Rows swapped in pairs by one turn or mirror: which row each one swaps with:
The rows were stretched afterwards, more along some directions than others.
Beruk: [-5 16  2  4  5 -9 10 17  8  2 -8 19 13  5 19 13 -6  8 17]
Sok: [ -6  13 -10   2  -2 -15 -26 -17 -11   5   1   1 -16   6 -17  -1   8  -9
   0]
defe: [-17  17   9  -7   2  -1  15  -7 -16  -8   6   7  -4   1  -1   1 -14  -1
  18]
beg: [ 20  -6  14   1   2 -26  -1  -4 -10 -15  11  -9 -22  -4   3  12   0   5
   5]
Debi: [ -2 -14   4  15 -14 -26   3 -11  10 -11  16  -4  -3  17 -17  10  16  -7
 -24]
Raz: [ 17 -22   5  -6 -10   2  12  23   9 -14 -11   5   9  13  27  -4   0  25
 -17]
kimul: [-15  12   2  13  -1 -25  15 -15  10 -11   5  -2   7   5 -13  12   0 -18
  18]
bekog: [  9 -17  13  -8  -5  28   6  18  -7 -20   3 -10 -12   1  11   2 -20 -15
  -4]
tuf: [ 15 -11 -15  -6   1   5   4  -8  18  22   9   6 -16 -14  26 -10  13  21
   6]
muna: [  9 -28  -8  -1 -12  -1   8 -27   6 -10  34 -28 -39 -13  -3  -4  22  -5
   6]
neku: [-22  26   6  -7  -5  -5   9  -5 -11 -14   5  10  -1  10 -13   5 -13 -10
  14]
sofad: [-23  20   9   3  -8   7  14  10  -1 -12 -11  33  28  14  11 -11 -10   7
  -1]
gupab: [ 14  10  -3   4   2 -20 -10  10  -5  -6  -5 -10   3   8   3  18  16  23
 -12]
Nulud: [ 17 -29   2  -3   5   9 -22  30   9  12  -8  11  -2  -2  35   2  -4  13
 -31]
ragug: [ 19  21   3   2  -4 -32  -5   6  -4 -22   3  -6  -6  13  -9  25   5  10
  -6]
lol: [-15  29  10  -8   3   4  18  15  -9 -10 -16  26  17  11  14  -1 -20   6
  11]
vur: [  7  -5  -5   5  11  -5   7  -8   4  13  -6   6   1   3   0   2  13  11
 -12]
Bal: [ 30 -27  -7  -9   3  -1 -12  22  14  -3   9  -5 -20   3  30  -6   9  21
 -24]
gomon: [ 16  19  -5 -10   9  -6 -10  10 -14   6  -8 -12   3 -10   6   4   8  22
  -4]
Mov: [ -2   1 -12   3   8 -25  30 -12  10  11   6  -7  13 -11   4  -9  19  11
  12]
kamev: [  1  12 -23 -16   3  10  34  11  23  23 -14  11   8  -7   5  -5  11  23
  -5]
bof: [ 18  14 -21 -11  -4 -31  26 -11   6 -19   4 -34 -24   6 -18  11  25  -3
  12]
gab: [ 15  18 -12 -17  12  28  -7  11 -13   8 -13 -15 -13 -20  14  -8  -3   8
  13]
gakiv: [  2   8   5  18  -4 -36 -23 -18  -8 -13  13  -5 -17  12 -20   6  -1 -24
   2]
koduk: [ 16  12   2   0   7  -6  -6  17  -3   1 -23   4  16   1  14  -8  -6  13
   1]
lep: [  0  17 -18  -4  -6  -2  27 -25  19   8  10 -12 -20  -7 -21   9  19  -7
  14]
tasir: [ -8  20  -2  -2  10 -11  -7  -9  -4   9  13   3 -16  -8 -10   9 -10 -11
  18]
gil: [ 17  13  -1   2   8  -3 -10  21  21  24 -11  26   7   0  22  -6   1  17
  -4]
vozi: [ -9  -3 -12  10 -15  -6 -14 -24   7  12  21   9 -25  -6  -8 -18  13 -14
   2]
Vove: [  2  23   2  -1   3 -37   6   1 -16 -27   1 -13  -4  10 -31  19   1  -9
   9]
zoko: [ 23 -25  -6 -11  -4   3  -6  -6  -7  -9  14 -26 -38 -21  12   4   2   3
   9]
figoz: [ 18  24  -7 -19  13 -11   1  11 -10   6 -15 -13  -4  -5   0  13  11  23
  -3]
lote: [ -6   1 -18 -11   8  17  20   8  16  17 -12  -1  -4  -9   8 -20   4  11
   2]
Dukit: [ 15 -21 -12   0  -3   3  11  -6  24  14   2 -22 -27 -16  -1   5  22   6
  -6]
sedo: [-14  15 -16 -13   7  19  11   4   2  26  -4  10   7 -16 -12 -15   4  -7
  -8]
gek: [  9 -10  -8  -1  -1  -2  11   3  38  19  -4   0 -13  -5   3  13  20   5
 -11]
duv: [ 21  24  -4   0   7 -16  -9  12 -11  -8   8 -15 -17   6  -6  20   6  -8
  10]
sase: [ -6  -3 -15 -10  10   5  30   2  16  21  -5  -4  20 -13   7 -15  14  12
  -1]
sogug: [ -1  23  -2 -10   6   5  14  19  -2   7 -28  25  10   6   8  -9  -5  12
 -11]
pevop: [ 30   6 -10  -9   3  -9 -11  12   8   9  -7 -16 -33 -10  -5   7   7   9
  -4]
duzop: [ -8 -10   1   7  -1  25 -11  -4  -8  16  10  12 -19 -14  13 -36 -11  -8
   2]
Lif: [ 18  18 -16  -4  -1  -6   9  -2   8  17   0 -10  -9 -17 -10  -2  12   9
   9]
dib: [-18  21  13  -2  -6  -6  19  11  -5 -23   3  19  13  24  -3  11 -15   2
  13]
pez: [-12  -4  -1   0  -9  20  43   2  19 -15  -5  -9   4   0   2  -1  -3   0
   3]
bot: [ 16 -24  -8  -9   1  25   0  12   9  16  11   8 -31  -6  26 -22  -7   7
  -4]
filor: [ 10   5   1  20 -12  -5 -12 -16   4 -10  14  -4 -37   4   1   3  -4 -16
  13]
lom: [ 21  21   5  -4   9 -30  -9   6 -13 -10   0 -15  -9   1  -2  22   7   9
  -1]
misal: [ 27 -18 -12  -6   6  -5   0  -9  -2  -6  19 -45 -46 -16  -1   0  10   1
  10]
vuna: [ 28 -25  -2  -4   0  32  -3  11   2   9  14   3 -36  -9  40 -16 -13   5
   3]
Kikan: [ 35   8 -11  -7  11  -9 -14  18  -7  -4  -8 -15  -7   0  18   0   4  10
  -1]
Zumev: [ 23 -18 -15 -11  -6 -15  11 -14   2 -21  17 -45 -40  -3  -4  12  15  -5
   7]
tuke: [ 19 -15   8  -8   1 -13  20   1  10 -19  -4   5 -15  15  12  24  -6  18
  10]
sorov: [  7  19   0  -2  10 -12   2  -7 -14   6   0 -10   3 -11 -12   8  -6   6
  23]
Vof: [ -1   9  -3   1   7 -10  -3  11 -20  -6 -13   4  13   0   5  -9  -1  11
  -1]

Swapped with Nulud: bekog
Swapped with duzop: pevop
Swapped with gomon: neku
Swapped with bof: Mov
Swapped with tuke: vur
Swapped with gupab: dib

Rows swapped in pairs by one turn or mirror: which row each one swaps with:
The rows were stretched afterwards, more along some directions than others.
Nebu: [-23   3 -17  -2   0   9  17   7  13  -2 -12 -10 -17  14  -9   7  -7  -9]
vir: [ 38  -1   2 -12  33  -1  16   0  29  13  -7 -20  26 -15   8  21 -10   9]
Pazi: [ 18  -1  12   5  -8 -10   0 -10   9  16   1  -2   2 -16   5   3  -1  -8]
bidi: [  8  -7  14  12  13  -4   1  -8   0 -13   6  14   6   5  -9  12   0 -13]
dit: [ 10 -11  14  11  -4  -4   1  10  -4 -12 -14  14   8  13   4  16   5 -10]
sifib: [ 21 -15  15   4  -8  -9   0   9  -6  -8  -2  24  13   9   5  20   7 -15]
Gedo: [ 11  14   5  -3  16  -2 -34   5   7 -21  -2  -9  -5   1   1  -1  22  17]
gan: [ -1 -21  -3  -1  14   1  -3 -10 -15  -3  12  -5  30 -24   0 -15  -9 -13]
mopon: [  8   2  17  11   5   4   1 -11  -1 -14  13  20   4   7  -7   6   5 -10]
Zat: [-25   8   8  11  -7  -3 -24  13 -16 -10  12   2  -1  12   1 -19  23  17]
gub: [ 14 -11  26   0   3  -8   1  -4   4  -9   6  22   9  15   3   4   5 -17]
resa: [-11   0   2   7   5   4 -23 -10  -3 -16  12  -2  -9   4  -4 -26  11  14]
kebi: [ 12 -12   9  -4  -9  -2  35   3   1  17 -15  14  -9  18   0 -10   8   0]
bet: [-15  -7  -8  -4 -16   9  23   1  11   7 -12   5 -15  21  -1  -3  -3 -14]
tepiz: [  9  10   6  -2  -1   1 -35  15  -9 -17  -3   2  -1  10  11  -8  23  17]
vum: [ 42   4   1 -13  39  -4   4  -7  26  11  -5 -17  27 -11  11  17  -7   5]
keke: [  1  -3  17   5   5  -1  14   4  20 -10  -2  15  -4  14  -5  16   2 -12]
soki: [ -5 -26  19  18  13  -1  -3   6   1  19  17  -2  22 -29   6 -22   0   1]
simom: [  1 -31 -13  -5  13   3  18 -11  10  16  -1 -24   8 -30  -5   6 -20   7]
fab: [-15  -4 -11  -2  -7  11  13   0  12   8 -12  -2 -15  24  -6  -6 -10 -10]
topul: [ 41   1   3 -20  38  -3   4 -18  23   7  -4 -18  25 -15  10   6  -7   1]
levo: [-12 -25  17  17   4   5   6   8  -5  12  12  -1  18 -22   8 -29   5   2]
Kub: [ 21  -2  -1   0 -10   8  -2  -5  -7 -10   0 -12  11 -32  -6  -6  -3   1]
sufez: [  5 -27  -9 -16  24   0   6 -25  12  10  -7 -28  12 -26  -3  -6 -15   5]
Tavus: [  7  16  12  -5  16  -1 -43   7   3 -20  -3 -13  -2   5   4  -5  20  25]
moso: [ 42  -1   0 -15  34   2   5 -18  22  11  -4 -17  28 -17   9  11 -10   3]
pulo: [ 24   0  -8   1 -14   4   6   5   0  -3  -6  -8  11 -18   3   7  -8   4]
rizum: [ -8  13   9   1  -2   7 -30  12  -2 -15   5  -4 -13  12   3 -17  18  23]
Lasi: [ 15 -20 -14  -3 -12  16  26 -13  -2   3 -29  -9  -9 -14 -11   0  -7  -3]
liri: [ 10 -25   1  -6   8   0  -2 -14   1 -12  10   0  28 -24   1 -18 -12 -20]
tumul: [  2   4  15  -5  10   5 -17  -7   9 -20  -6  -6 -14   6  -5 -25  18  17]
Nivif: [ 25 -14  27   6   9  -6  -3  -5  10  -4  -3  22   6  -1   5   7   1 -17]
deso: [ -1   5   1  10   4  -4 -29  13  -4   1   5  -9 -16  -3  -1  -4   9  17]
sov: [  0 -17  -2   3   9  -5   5  -2  -1  -2  11   1  25 -20   5  -7 -10 -15]
radup: [ 18 -20 -16  -2 -14  11  27  -8  -3  12 -24  -8  -5 -15  -8   7  -8  -6]
saz: [ 17  10  -4   1 -11  10  -1   6  -7 -10   6  -5   8 -24  -5   4  -3   5]
vevi: [  6 -10 -20   0  14 -11  32   5   6  22 -14   3   4  12   5  16  -6 -10]
nataf: [ -5   5   1   7   2  -7 -27  15 -17  -9 -10  -6  -6  16   5  -8  18  20]
Merin: [  2 -32 -11  -6  16   3  11 -18   5  12  -6 -23   9 -30  -7   2 -17   8]
puget: [ 10 -15 -17  -2  12 -10  30   4   6  25 -15   3   9   5   9  11  -5  -9]
mis: [  8  -1   6   3 -19 -14  11 -11   0  15  -1   2  -2  -4   5   3   1 -16]
pulu: [  7 -11   7   2  -4   1  33   4   0  20 -16  15 -11  21  -4  -8   1   7]
vato: [ 15 -10  30   9 -13   1   3   0   6 -18  -2  22  18   9   4  -3  12 -14]
lero: [ 25 -17  23   4   9  -4   4  -2  12 -17  -6  20  11  -3   0  17   9 -11]
Kageg: [ -6   8   3   8   9   8 -29  -3   0 -23  -1  -9 -13   2  -4 -19  13  23]
tis: [  3 -30 -15  -5  20  -2  13 -15   4  22   4 -23  15 -27  -3   4 -18   9]
favi: [ 21 -17  27   3  13  -8  -5   6  14 -12  -3  11  19   2   4  15   3  -4]
Zubi: [ 21 -19  12  -7   0   1  36  -7  11   0 -30   5  -8   5  -5 -13   3   2]

Swapped with bidi: Kageg
Swapped with resa: mopon
Swapped with fab: pulu
Swapped with deso: Nivif
Swapped with tis: moso

